(in the rows, 128 means zero)
Named moves (each a turn or a mirror), then the moves between two rows, first move first; the first pair answered
move Goges:
[149 146 172 111  98  94  88 146] -> [ 80 134 154 117 187 107 114 135]
[ 90 127 160 113 177 104 115 137] -> [145 136 175 108 111  95  94 149]
[152 134 161 125 128 130 154 128] -> [136 131 156 125 148 129 161 123]
[171 143  96 151  99 142 145 105] -> [133 136  84 152 151 148 162 100]
move gubi:
[182 135  79 160 118 142 106  90] -> [135 126  67 156 111 162 177 107]
[148 143 166 117 140 140 153 129] -> [141 137 140 127 171 131 109 107]
[141 139 122 148  78 120  93 134] -> [ 96 129  87 155 103 129 109 127]
[ 72 111 206  89 170 114 148 169] -> [116 123 217  94 175  94  81 150]
move Mefo:
[122 117 173  94 103 109 154 159] -> [112 105  99 119  98 101  78 136]
[118 115  93 133 105 110  75 127] -> [ 99 124 118 127 118 140 187 138]
[ 91 115 162 117 150 121 150 142] -> [100 110 144 122 144 106  86 133]

(two moves a pair)
[157 146 133 139 143 127 116 106] -> [158 143 122 138 101 131 133 120] -> gubi then Goges
[ 87 107  84 134  72 129 120 140] -> [117 112 127 119  67 110  82 152] -> Mefo then Mefo
[ 95 104 134 114 117 121 107 146] -> [ 86 106 121 120 114 129 134 146] -> Goges then Mefo
[164 150 104 134  84 129 136 116] -> [155 157 140 124 113 137 180 123] -> gubi then Mefo
[140 128 208 120 167 118 184 146] -> [ 52  85 103 135 134 129 181 154] -> Mefo then gubi
[ 94 113 127 129 146 111 124 124] -> [110 111 121 128 115 105 102 129] -> gubi then Mefo
[111 132 171 114 178 132 115 140] -> [150 141 186 108 116 124 109 152] -> gubi then Goges
[112 104 135 108  88 113 135 148] -> [105 101 125 111  91 118 144 144] -> Mefo then Mefo
[117 106  96 151 148 157 166 138] -> [134 103  86 152 140 135  90 130] -> Mefo then Mefo
[120 129 171 118 184 102 127 133] -> [111 121  69 154 136 114 102 108] -> Goges then Mefo
[114 117 121 127 128 123  95 138] -> [110 117 137 118 113 127 125 153] -> gubi then Mefo
[160 139 153 121 164 109 142 123] -> [181 143 140 125 123 107 124 124] -> gubi then Goges
[107 111 118 116 115 131 139 144] -> [127 113 127 114 123 117  98 138] -> Mefo then gubi
[111 141  71 137 118 136 125 115] -> [120 153 152 110 137 138 175 137] -> Mefo then Goges
[107 127 107 144 164 133 119 111] -> [159 141 149 133 133 119 100 117] -> gubi then gubi
[159 145 138 151 192 113 123  87] -> [197 155 140 151 135 108 117  94] -> Mefo then Goges
[137 120 103 128  87 107 109 137] -> [103 111  84 133 116 119 122 134] -> gubi then Goges
[128 140 102 131 129 134 155 117] -> [128 143 117 130 150 133 153 115] -> gubi then Goges
[110 107 152 131 119 115 199 159] -> [ 77  81 101 141 137  97 103 148] -> Mefo then gubi
[160 155 157  92 126 129 177 113] -> [121 133  92 111 174 115  95  87] -> Mefo then Goges
[140 135 165 129 154 135 141 162] -> [124 129 114 152 177 139 115 137] -> gubi then Mefo
[ 91  89 114 109 124 119  99 148] -> [ 90  91 136 102 123 121 127 159] -> gubi then Goges
[103 108 127 125 100 118 123 153] -> [100 109 139 118 112 118 129 156] -> Goges then Mefo
[159 148 131 115 128 128 123 144] -> [147 149 122 120 132 139 152 143] -> Mefo then Mefo
[137 126 114 130 125 127 186 137] -> [114 108  87 135 155 110 111 125] -> Mefo then gubi
[134 126 141 152 100 136 139 118] -> [134 124 165 143 126 127 118 121] -> Goges then Mefo
[103 116 100 125 135 127 126 124] -> [107 120 129 115 131 132 155 139] -> gubi then Goges
[146 151 142 162 182 117 128 100] -> [111 139 101 168 171 131 150 102] -> Goges then gubi
[161 116 141  95  64 153 149 163] -> [ 89  95  71 115 116 166 157 144] -> gubi then gubi
[161 131 137 135 147 125 106  95] -> [164 127 128 132  87 135 140 115] -> gubi then Goges
[150 139 180 162 166 129 134 102] -> [134 129 169 160 175 119 101 102] -> gubi then Mefo
[101 130 151 106  90  97 161 166] -> [ 84 134  74 144 133 113 164 119] -> gubi then Mefo
[105 123 127 104 165  99  83 134] -> [ 96 115 139  92 136  99  96 157] -> gubi then Mefo
[117 134 129 132 166 128 122 124] -> [127 139  96 145 124 139 132 118] -> Goges then Mefo
[103 107 160 133 161 136 149 120] -> [120 113 156 139 171 127 116 108] -> gubi then gubi
[127 133 112 139 141 147 155 110] -> [149 134 103 144 122 139 127 104] -> Goges then gubi
[108  93 112 158 186 150 151 123] -> [162 104  91 166  89 149 142 124] -> Goges then Mefo
[142 126 132 138  99 120  91 137] -> [121 123 133 131  87 131 137 153] -> gubi then gubi
[170 146 129 135  98 133 144 109] -> [157 143 170 119 152 119 118 115] -> Goges then Mefo
[104 120 156 115 182 126 134 130] -> [ 94 117 128 121 182 132 130 122] -> Mefo then Mefo
[146 122 117 123 107 131  87 129] -> [139 120 132 113  85 140 133 148] -> gubi then gubi
[121 121 134 130 109 111 137 142] -> [114 121 139 126 122 108 121 141] -> Goges then Mefo
[112 144  60 153 138 121 187  77] -> [188 162 137 128  67 103 173 106] -> Goges then Mefo
[145 110  90 124  88 133  98  98] -> [127 114 135 103  85 144 176 128] -> Goges then gubi
[184 160 123 153 149 143 149  84] -> [157 154 114 153 161 153 180  88] -> Goges then gubi
[126 124 101 158 179 144 130 108] -> [125 120  75 166 132 150 134 115] -> Goges then gubi
[132 123 160  92 123 130 171 162] -> [ 86 107 102 112 174 132 144 136] -> gubi then gubi
[184 147 139 139 135 119  99  97] -> [169 137 108 141  73 130 128 113] -> gubi then Goges
[ 79 112  99 143 163 125 125 125] -> [106 114  80 150 100 125 105 127] -> Goges then gubi
[ 82 142 145 110 109 149 187 132] -> [ 98 148 157 119 189 132 111 101] -> gubi then Goges
[140 114 142 108 104 113  86 146] -> [118 107 112 117  98 120  88 144] -> gubi then Goges
[104  88 170 115 128 106  53 137] -> [ 45  82 109 136 158 143 139 122] -> Goges then Mefo
[ 96 122 109 101 154 128 108 139] -> [135 132 137  94 140 118  86 142] -> gubi then gubi
[ 92 112 100 132 145 124 135 138] -> [128 115 103 133 102 113 100 142] -> gubi then Mefo
[103 133 164 126 167 125 154 146] -> [133 129 146 132 135 106  71 140] -> Mefo then Goges
[100 115 117 133 188 115  91 107] -> [124 108 154 110 120  94  67 141] -> gubi then Mefo
[113 120 148 114 135 128 123 148] -> [103 117 133 118 141 134 136 144] -> Mefo then Mefo
[119 127 154 114 112 134 160 143] -> [ 91 117 111 130 151 136 136 123] -> gubi then gubi
[155 134 116 136 148 118  80 103] -> [176 144 119 138  96 138 150 114] -> Mefo then Goges
[150 129  96 151  88 128 100 113] -> [109 116  74 152 101 140 140 118] -> gubi then Goges
[133 130 104 135 109 139 132 124] -> [144 136 118 135 131 133 107 114] -> Mefo then gubi
[102  92 137 114  90 126 188 159] -> [ 86  80  79 133  91 124 145 143] -> Mefo then Mefo
[150 135 148 104 171 125 104 114] -> [139 137 149 104 175 140 147 116] -> Mefo then Mefo
[ 98 105 106 120 109 117 124 140] -> [137 120 145 113 119 106  95 135] -> Mefo then gubi
[136 109 149 115 148  95  73 142] -> [139 103 135 113  78 104 110 166] -> gubi then Goges
[ 73 121 102 133 162 146 150 144] -> [137 136 119 137 167 121  64 123] -> gubi then gubi
[149 124 134 123 102 128 110 141] -> [148 125 116 130  95 138 126 136] -> Mefo then gubi
[159 130 128 108 115  87  74 131] -> [105 123 162  89 143 106 163 156] -> gubi then Mefo
[ 89 113 159 106 164 118 131 149] -> [ 90 109  98 130 151 117  87 128] -> gubi then Mefo
[ 89 129 142 142 177 145 196 142] -> [138 145 190 134 193 125 150 134] -> gubi then Goges
[ 96 107 120 123  91 120 134 155] -> [ 98 113  95 139  97 131 149 137] -> gubi then Mefo
[148 138 143 130 127 112  77 127] -> [130 133 162 114  96 126 149 156] -> gubi then gubi
[118 115  87 140 140 129  93 122] -> [105 112  92 130 103 140 145 145] -> Goges then gubi
[151 134 146 127 152 106  71 126] -> [102 129 104 142 185 136 144 116] -> Goges then Mefo
[170 145 100 141 123 105 100 119] -> [125 138 119 128 132 125 189 145] -> Goges then gubi
[117 131 143 145 151 133 119 129] -> [120 125 142 144 136 128 102 132] -> gubi then Mefo
[137 127  88 140  88 131 119  99] -> [138 133 131 122  79 135 170 123] -> Goges then gubi
[107 123  91 143 149 118  87 114] -> [130 124 153 111  92 106  99 157] -> gubi then Mefo
[ 98 123 146 133 131 138 127 135] -> [106 126 143 136 139 133 105 126] -> gubi then gubi
[169 164 170 120 159 147 148  86] -> [136 152 156 119 161 159 186  94] -> gubi then gubi
[166 155 169 126 161 119 130 116] -> [138 146 155 129 189 120 120 113] -> gubi then Mefo
[156 129 181 111 152 120 166 125] -> [142 112 107 135 152 107  74 101] -> Mefo then Goges
[123 129 120 150 151 128 115 120] -> [114 124 107 153 129 137 134 126] -> Goges then gubi
[144 138 142 103 133 139  96 127] -> [113 133 146  97 150 146 127 137] -> gubi then Mefo
[135 139 110 143 175 148 175 102] -> [110 124 113 134 198 133 138 108] -> Mefo then gubi
[122 148 150 110 105 133 158 142] -> [146 157 155 115 132 121 101 123] -> Goges then gubi
[146 140  89 130  44 105 102 122] -> [182 159 101 139  74 102  90  98] -> Mefo then gubi
[149 147 192 106 133 129 129 143] -> [ 89 131 152 112 153 148 171 145] -> gubi then gubi
[183 157 112 137  92 144 126 137] -> [162 152  72 153 115 151 126 119] -> Mefo then gubi
[136 139 179 131 191 146 154 122] -> [168 134 141 141 152 123  57 110] -> Mefo then Goges
[128 134 118 129 112 136 142 126] -> [136 138 118 131 116 136 136 120] -> gubi then Mefo
[163 138 133 138 127 145 132 102] -> [145 132 117 144 150 147 135  96] -> Mefo then Goges
[125 130 104 130 109 138 157 136] -> [105 127 132 122 161 131 144 138] -> Mefo then Goges
[117 100  87 157 114 133 138 130] -> [147 113 153 137 101 127 163 151] -> Goges then Mefo
[122 141 199 113 178 148 175 141] -> [180 150 197 121 166 127  94 121] -> gubi then Goges
[102  96 153 100 109 102  96 165] -> [ 95  95 160 101 124 101  99 163] -> Goges then gubi
[ 74 117 153  94  98 122  95 135] -> [ 71 121 164  93 102 130 127 139] -> Mefo then Mefo
[188 145 140 150 135 128  98 102] -> [169 143  96 167 123 148 141  94] -> Mefo then Goges
